The rows of R fall into a few groups, which share some directions, and each row is roughly a mix of its group's hidden directions, except one row that fits no group.
R (145 x 11):
[[-17  17 -85 -21 -33  14   5  22 -12  17   4]
 [-22  30 -85   1 -20   5  -9  14 -20  27   4]
 [ 17  71 -25 -22  50  12 -14  -5  22 -27   1]
 [-13 -15  33 -27 -42  24 -14 -56  21  40  22]
 [-14 -17  25   1  33 -25 -60  -1 -59   2  23]
 [-17   5  50  18  19  11 -44 -30  28 -35  44]
 [ 14 -34  48  26 -34 -15 -31   7 -40  32  36]
 [ 46  19 -26  24 -18 -29  35   0 -41  31 -41]
 [  2 -57   8  16 -13 -61 -29  -2  25 -16  36]
 [ 13 -13 -24 -38 -13  74 -20  12  -3 -27 -34]
 [-22   5  -8 -43   4  80 -22   1  25 -25  -2]
 [-67  41  25  -2  20  28 -12  -8  14 -43  18]
 [-25  -6 -59 -10 -23 -15 -52  42 -27  16   3]
 [ 28   2   1  55   8 -44   1  51 -30  -2 -35]
 [-19 -12 -23  10 -46  44  28 -14 -22 -15  60]
 [ 42 -17  19 -41 -18 -52 -29   0 -37  26 -21]
 [-27 -30  23  34   1   6 -50 -19 -57 -29  16]
 [-12 -11 -10 -42 -39  44  -9 -60  10   0  33]
 [ 13   5 -50 -24  -3  67  24  28 -37   5   5]
 [-47 -17   2  14  37  30 -26  -4  24 -28  59]
 [-34  31 -30 -32  27  14   2  27  38 -57   9]
 [ 37  37 -12  -8 -23   1  51  27  50  34   9]
 [-28  24 -53 -16  57  24 -13  38 -13  14 -15]
 [-26  19  12 -83  -9   4 -17  -6  43  -4  15]
 [-23  26 -66   7  46  12   8  19 -12 -36  29]
 [ 13  10 -44  11  -9   5  60  17  -3  50 -41]
 [-47  53  15 -23  23  39   4   2  17 -47  13]
 [-23  17 -31  35  39  49   7 -22  51 -13 -11]
 [ 20  26  40  16   7 -56  55   8 -11   8  33]
 [ -5   1  60  -1  -2 -42 -10  14  50   4 -47]
 [ 34  -7  44  10   8 -25 -48  21 -38  36  32]
 [  0 -18 -26 -40  14 -40 -19  31 -41 -55   9]
 [-12 -15 -28 -43  -9  76 -29  11  10   4 -22]
 [ 19   1 -25 -12 -23  13  82  26 -17  -3 -32]
 [  1  39 -68 -10 -43   5   2  14 -17  40 -15]
 [ 16 -33  20  48 -20 -13   6 -36 -34  57 -12]
 [-24 -38  34 -14  15 -24 -62 -20 -45   9   3]
 [-21 -17 -63   6 -19 -11  36  10 -16  32 -51]
 [-16  23  -1   4 -79  39  15  12 -27  20  21]
 [-25 -33  16 -39 -47  10  14 -41 -27  12  45]
 [ 21 -25  12  60 -13 -27  15  -1 -35  33 -47]
 [ 36 -59  18  18  11 -59 -20   2  27  -7  17]
 [ -6  10 -47 -58   8  34  14  -1  31 -49  -7]
 [ -7 -10 -13 -26  -4  75 -56   8  -1   1 -27]
 [ 12 -11  51  39 -17 -27  11  15 -39  56  12]
 [  6   8  59   9 -12 -52 -36   4  19  15 -46]
 [-17 -36  22   4  16 -14 -60 -21 -60 -12  12]
 [-29  24 -51  13 -28  45  -4  47 -24  24  -4]
 [-28 -45  46  21  15 -22 -42  11 -48   9  -8]
 [-13 -25   4  39   7 -20  -7   4 -80 -22  27]
 [ 23 -31  35 -41 -61 -18  16  -9 -36  14 -17]
 [ 29 -49  41 -25   0 -32 -21  29 -47 -15  15]
 [ 46 -46 -20  25 -21 -25  29  -6   5  57  -9]
 [-15  30 -54   4 -58  14  12  33   7  35 -18]
 [-29  15  27 -64  26  17   9  23  40 -24  29]
 [-55  14 -13 -37  51  -4  -7  13  38   1 -39]
 [ 12  61  -8 -51  10   8 -17   2  30  26  45]
 [-44  49  36 -13  27  45 -31   2  14 -21  22]
 [-54  48  24 -15  26  32 -33  -1  11 -34  17]
 [ 46  68  13   1  39 -10  -3 -13 -20 -35 -11]
 [ -2 -14  35   9  21 -61 -41 -11  30 -14 -44]
 [-35  20 -49 -11  26  28  26  -6  40 -40 -32]
 [-20   6 -65 -29  13 -32  25 -17  36 -40  -2]
 [ -7 -13   1  61  20  66  15 -23  14  -4  29]
 [ 64 -30 -30  17 -19 -39  30   4 -19  15 -30]
 [ 13  -3  74 -17  49  -2  10 -25  14 -27 -23]
 [ 36  67   5  19  45  12 -26   4 -11 -38   6]
 [-37 -27 -14   5  30  30 -51 -21  32 -39  28]
 [-37  46  46   1  26  14 -19  -7   5 -54  27]
 [ 54   0  16 -14 -35  -9  36 -10 -30  41 -43]
 [ 20 -15  -4  45 -11 -79  23  -6 -28   3 -12]
 [ 37  21  28 -22 -40 -10  20 -17   1  63 -34]
 [ 22  73   4   8  18  -7  24 -29 -19 -49 -10]
 [ -7  -2  -1  28   8 -90   8 -19  -9 -30  14]
 [ 24 -16  32  44  -4 -56 -29  -3 -32  40   8]
 [-22 -47  32  23  11  -3 -60  -2 -50  -8   3]
 [ 26  23 -33  55  50 -13  22  34 -16  -6 -24]
 [ 20   0  54  17  11 -28 -43 -12 -63  -6   7]
 [ 26  69  -1  14  36  13  -6 -19 -12 -53  -5]
 [-18  -7 -62  44 -45  13   4  39  16  18   9]
 [-12  -3   9 -15 -50  60  44  16  -9  -4  40]
 [  8  47 -46   0  40  30  15   3  28 -47 -19]
 [-29 -74   4  -4 -35   7  -8  19  21  44   2]
 [-43 -29 -15  10  18  45 -19 -20  16 -49  42]
 [ 44 -15  80   0   7 -13  20 -28  17 -11 -12]
 [-28   7   2 -65  15  29  -5 -19  26 -11  56]
 [-26  39  18 -11  30  29 -64  -8  11 -42   9]
 [ 11  13 -64  22 -62  10  22  15  10  27 -14]
 [ -6 -14  47  26  -8  -7 -29  12 -26  73  20]
 [-35 -31   5 -23  47  32 -25 -36  26  -9  43]
 [  4 -51  38 -46  38 -12  -2  -4  19 -48   6]
 [  6  22 -66  36 -19  23   0  37 -11  39 -19]
 [-10  12  33 -69  -4  15 -13  18  24 -15  54]
 [ -6  39  44  34  13 -60  27   5 -29 -16  19]
 [ 22  21 -26  42  36 -28   7  56 -17 -28 -27]
 [ 50   7  58 -30  44 -17  17 -25   7   3 -21]
 [-18  48 -37  13  53  22  14  23  19 -41 -16]
 [-16  10  17 -53 -31  38  20  20  13 -40  45]
 [-19  16 -10  -8 -16  62 -20  49 -50   8 -17]
 [-27  10 -71 -13 -46  15  19  19   1  18  34]
 [ 34 -29 -24 -11 -26 -39  55  20 -20  42  -8]
 [ 11  69  -3 -20  37 -20  20 -31 -11 -39 -23]
 [-48  52  10 -13  31  38 -21 -10  31 -34  15]
 [ -7 -29  -4 -29  -9  35   4 -73  -8  25  38]
 [-13  35 -60 -27  40  24 -18   9  34 -12  29]
 [-17  45 -20 -29 -12  65  19  20 -29   8 -31]
 [-11  35 -32 -41  27  -6  39 -24  28 -27 -46]
 [ 21 -36  11  -5  47 -51 -18 -44   3 -25  31]
 [ 33  37 -23   0  16 -43  16  48 -12  -7 -52]
 [ 58   2  21   3 -45 -15  19  -6 -36  46 -25]
 [-15  43  22  12   4  51 -16  38 -49  31 -12]
 [ 28 -58   0  -3  16 -65 -32  -5  19 -17  12]
 [-17  24 -31 -30  33  13  27 -10  45 -28 -54]
 [ -8  17  -2 -13 -56  51  -4  48 -37  21 -10]
 [ 27 -10  81 -15  46  -8 -11 -16 -15 -10   8]
 [-45  22  -8  20  22  48  16 -34  48  16  28]
 [ -7  12 -46 -22  11  51 -23  -9  21 -50 -37]
 [  3  35 -54 -31  34  31   2 -13  44 -32 -16]
 [-21 -36  80 -15  -4   6 -13  -1   5 -45   6]
 [ 26 -25 -13  18  42 -49   6 -55  27 -19  21]
 [-19  36 -65  18  -4  11 -25  24 -37  39   7]
 [ 29  23 -11  29  21 -53 -13  48 -12   2 -48]
 [ 15  -6  22  24 -23 -33  55  27 -47  40  -9]
 [ 19 -60  16  44  26 -38 -10  11  42 -15  10]
 [ -7   8  42  66   0 -49  -7  -2 -39  17  -3]
 [ -8  -7   9  55  13   0 -14  -1 -69 -45  14]
 [ -9  41 -68   2 -13  -3 -28  13 -39  38  -7]
 [ 25  66  -9  13  37  -6   1 -14 -36 -47  14]
 [-16 -20  -2 -29  -8  73 -57  10   1  13 -13]
 [ 24  19  12  33  -3  35  17 -44  24  64 -14]
 [ -4  15 -47 -43   2  35 -19 -46  44 -24   1]
 [ 13  52 -13   3 -17  18  57  13  58   3  -9]
 [ 13 -41   8  22  19 -69 -38  20  28  11  15]
 [ 31  55  43 -25 -33  20  10  14  -9 -46   7]
 [  6  24  -2  45 -27  35 -15 -39  43  41 -24]
 [-55  42  12 -35  18  52 -23  11   9 -19  11]
 [ -2  44 -51 -28   8  -9  64   4  31  -1   0]
 [ 60 -46 -36   8 -20 -42  18  -3  -7  20 -21]
 [ -3  17 -15  -8 -26   5  49  36  60  43   8]
 [  7  24  24 -20 -47  51  -3  21 -57  17  -2]
 [  8  29 -13  14  38 -16   0  71   9 -46 -17]
 [ 38   2   6  15  -4 -57  48  14 -13  53  10]
 [-20 -18  26 -28 -41  36  -1 -60  25  32  10]
 [-36 -25  31 -14  17  -4 -66 -37 -30 -17 -13]
 [  5   4 -50  69  17  36 -11 -38   3   2   2]]

Which row in each list fits none of the groups? There is exactly one, and every other row fits one group, some only roughly.
  Q_743: [ 27 -30  37  18 -58  -8  -4 -11 -19  39  42]
  Q_921: [ 12  35  27  23  17 -74  -5   2 -32 -30  11]
  Q_482: [-21  27 -78  22 -20 -14  -1  -7  29  27 -25]
  Q_604: [ 19   8  13  15 -31  54   9  50 -49  28  -6]
  Q_539: [ 17  22   6  26  -5 -72  -9   1   3 -28 -55]
  Q_27: [ 49  64 -24 -13   6  16   6  13  33  17  38]
  Q_864: [-25   2  28 -12   6  57 -32 -16  21 -61  16]
  Q_473: [ 48  13  48   4  16 -45 -30 -14   3  12 -47]
  Q_474: [-18 -36  13  -2 -46  14 -28 -56  -7  24  42]
  Q_65: [-30   8 -24   3 -54  31 -29  56 -23  11 -22]
 : Q_539
  Q_71: [ 16 -47  -8  41  -5 -24  23 -24 -61  11 -26]
  Q_343: [-24 -58  18  34  -7 -27 -51   0  -8 -31  26]
  Q_666: [ 63  -5   8  -3  -2 -17  24   1 -67  28  16]
  Q_169: [ 32   0 -22   6 -28 -48  18  36 -43 -13 -47]
  Q_661: [-10 -44  64  12  -4 -19 -30  -8 -40   6 -36]
  Q_334: [  9  40 -36 -14  -8 -30  47 -23  48 -34 -15]
  Q_616: [ 20  20 -56 -22  -2   8  65  16   7  -5 -38]
  Q_503: [-39  16 -50  24  13  38 -20 -26  23 -41  27]
  Q_531: [ 43  -6  64 -38 -20  11  11   3   4  36 -34]
  Q_414: [-38 -12  57  28   1   1 -60  -8 -16  17  27]
 : Q_334
  Q_566: [-64  -8 -14  33  27  19  10  14  45 -33 -24]
  Q_928: [  7 -34  43  36 -38  -6  -3  40  -3  50  24]
  Q_634: [ 21 -48  29  28  30 -24 -19  35 -49   0 -25]
  Q_123: [ -5 -41  -8 -42  10  65 -37 -13   2   9 -31]
  Q_475: [-16 -63  41  20 -11 -26 -16  26 -32  39  -5]
  Q_752: [ 26  30  -6  -8  10 -44 -37   3  -3  33 -65]
  Q_108: [-19 -47  38   1   2 -46 -17   0 -57  28  10]
  Q_158: [-13   2  13  37  24 -70 -50  16  20  12  -4]
  Q_205: [-17 -13  65  -7 -39 -19 -24   4  -9  55  18]
  Q_498: [  1  10  10  34   6 -72 -24   7 -32  48  -1]
  Q_306: [-28  66 -42 -39  27  -2  12 -21  24 -14  -2]
 : Q_123
  Q_654: [ -5  32 -36 -10 -72  16   6  18 -21  39  17]
  Q_544: [-12  -3 -23 -21 -52  38  51   2   3  10  50]
  Q_937: [ 17  29 -12  14  -3 -26  65  25 -13  31 -48]
  Q_47: [-24  30 -48 -18 -39   6 -32  39 -37  28 -11]
  Q_348: [ 26 -63  30  18 -57  -2  -2 -10 -30  17   9]
  Q_685: [  6   4  50  21 -17 -77  10  17   9  19  21]
  Q_185: [ -1  10  45 -17  65 -48 -11 -32  10 -13 -14]
  Q_401: [-32  -6  -3 -20 -13  60  43 -23  -9 -39  36]
  Q_203: [  3 -35 -68 -58  -7  14  -9  -7  26 -11 -13]
  Q_829: [ -2  -2 -35  -9 -13  71  51  -4 -27 -23  11]
 : Q_685
  Q_632: [ -9 -16 -41 -59   2  -3  -3 -19  53 -26  33]
  Q_308: [ 36  -2  31 -35 -35 -15  34 -11 -26  60  -3]
  Q_233: [-23  13 -56 -31  54  -7  -1 -19  -4 -47 -13]
  Q_265: [ 25  10  56 -45 -36 -12  25  -4   1  51   1]
  Q_187: [-15   5 -14  47 -44  34  28 -45  11  40  16]
  Q_714: [  7   6 -44   5 -49  28  -8  41 -49  23  25]
  Q_682: [  1  10 -54 -64  13  -8   7  -4  29 -47   3]
  Q_730: [ 48  22  44  11 -23 -11  17  15  -5  65 -19]
  Q_827: [ 10 -36 -19  63  34 -40  -1   7 -43   7  -8]
  Q_400: [-43  37 -44   0  49  14  20  -8   1 -48  -6]
  Q_372: [  1 -42  -6  40  14 -49 -66  12  -6  -2   3]
  Q_946: [ 38   9  42   2  40 -15  27 -44 -16 -48  14]
  Q_217: [ 57  20 -17   1 -24 -12  44  32 -39  -8 -36]
 : Q_946
  Q_157: [-17  20 -28 -11   6   3 -59  20  44 -55  -3]
  Q_849: [ -4 -65  56  17 -11 -14 -18  12  34 -26  13]
  Q_981: [ 14   2 -81 -28 -22 -17   9  17  -2  41  11]
  Q_247: [  4  10 -49 -50   8  19  48   1  45  25  12]
  Q_364: [ 22   9 -27 -20   7  58 -25   2  69   0   1]
  Q_393: [-50  -4   3  25 -11  45  31 -44  30  11  37]
  Q_782: [-19 -43  57   0 -11 -20 -46 -22 -37  13 -20]
  Q_360: [ -3  10 -13  -4 -29  27  44  34  70  22 -14]
  Q_871: [ 32  -3 -44  15  -8 -36  61   9 -14   9 -44]
  Q_993: [-14   0 -71 -14   6  -1  37 -27  33 -38 -18]
  Q_255: [ 27 -49 -21  21  42 -28 -14 -17 -58  10  -7]
  Q_424: [-14 -18  45  30  14 -63 -47  -4  19 -13 -11]
  Q_192: [-36   2   0  41  25  -9 -30 -24  41 -50  34]
 : Q_192
  Q_478: [-51  44  22 -38   3  50  -2   4 -22 -19 -27]
  Q_998: [ 34 -23 -20  12  25 -76 -22 -26  22  14  -6]
  Q_796: [ 14   6 -79   9 -47  13  22   1 -19  22  18]
  Q_967: [ 37 -18 -34 -12 -22  13  68  17   4  38 -22]
  Q_572: [-11  37  16 -20  -1  73  36  26 -16  -4 -28]
  Q_542: [ 31  -5  59 -47  23  -9  39 -24  30 -13 -10]
  Q_725: [ 45 -25 -10  -5 -30 -32  41  24 -50  -6 -30]
  Q_973: [ 44 -18 -28  51  24 -43  15  43   8  -4 -19]
  Q_557: [-17 -17  74  53 -13  -1   4  -5 -13  24  24]
  Q_992: [ 23 -32 -20  47 -21 -33  -8  12 -66 -10 -12]
 : Q_973
  Q_765: [ 25  46 -62  -5  30  30   5   1  16 -36  25]
  Q_770: [  2  32 -36 -27 -21  36  15 -28  65 -21 -13]
  Q_936: [ 11 -11  14  44  19 -62 -43   1  30  20 -26]
  Q_732: [ 33  19 -48  25  -1  31  59  -7  11  29  25]
  Q_705: [-16  17 -88 -16 -24 -20   8  -6  -1  21  19]
  Q_831: [ 12 -54  57  19   7 -40  -9 -23  29 -28   7]
  Q_17: [-16 -16 -76 -40   4   1  -4   1   4 -35 -37]
  Q_822: [-45 -58  16  10 -46  -9  -4  16 -11  44  17]
  Q_118: [ 33 -10 -14   3  42 -50  25 -44  44  -1  20]
  Q_352: [ 29   9 -21  19  63 -26  13 -50  24   3 -29]
  Q_312: [-14  52  -8 -49 -12  55  42  -5 -10   5  -8]
  Q_370: [-38 -24 -23   4 -11  10   1 -10  84  -7  22]
  Q_764: [ 20   7  60  42 -10 -24 -18  17 -46  22  28]
 : Q_370
  Q_339: [-58  12 -26  -6 -40  49  -8  38 -10  -6 -25]
  Q_963: [ -7  28 -63  -9 -21  36 -49  -7 -10  34  13]
  Q_480: [  0  65 -28 -38   3  30   7  18 -26  28 -35]
  Q_138: [-17 -58  34   0 -56 -10  -8   8  -1  41  26]
  Q_38: [-22  13 -20 -40 -24  -4  53 -22  52  -6 -35]
  Q_741: [-24  39   0 -63  -6  34  11   1  38 -24  32]
  Q_429: [ -8  56  16 -65  -9   5   0  34  37 -14  10]
  Q_898: [ 42 -11  32   5 -65   1 -10 -45 -16  10  29]
  Q_924: [-56 -36 -12  31  57   5  -5  -6   3 -30  28]
  Q_459: [  4 -32 -22  57  16 -32   0  19 -47 -27 -33]
  Q_273: [-27  47 -58 -11  48  13  13  10  17 -32   5]
  Q_915: [ 10 -58  -5  49   3 -31   1 -22 -46  25 -19]
  Q_415: [ 35 -24   4  -1 -51 -26   0 -33 -38  38 -39]
 : Q_963
  Q_395: [ 31  29 -64 -22  18   3  18 -19  46 -28 -14]
  Q_293: [-57  22  22 -23  20  -4 -48  -7   2 -44  32]
  Q_188: [  2 -42 -23  65  17 -29 -15 -11 -49   4  -2]
  Q_965: [ 38   1   2 -78 -23 -11  22   9 -42  -6  -2]
  Q_580: [-45   6  -9 -32  13  26 -41 -21  56 -20  27]
  Q_159: [  0  86 -21  -9  24   2  -6 -11 -24 -30 -21]
  Q_490: [ -7 -57  16   1 -41 -14 -16  25  -5  56  34]
  Q_574: [ 23 -29 -39  59  -9 -31   4  -1 -52  -7 -19]
  Q_694: [ 15   3  85 -17  34  19  25 -20 -10 -12  -4]
  Q_168: [ 13  35  22  -1 -37  49   6 -38  47  34  -2]
  Q_957: [ 24 -28   3 -72 -11 -22 -26   5 -42 -16  25]
  Q_487: [ 39   0 -13  16 -16 -46  47  22 -45  28 -28]
 : Q_159
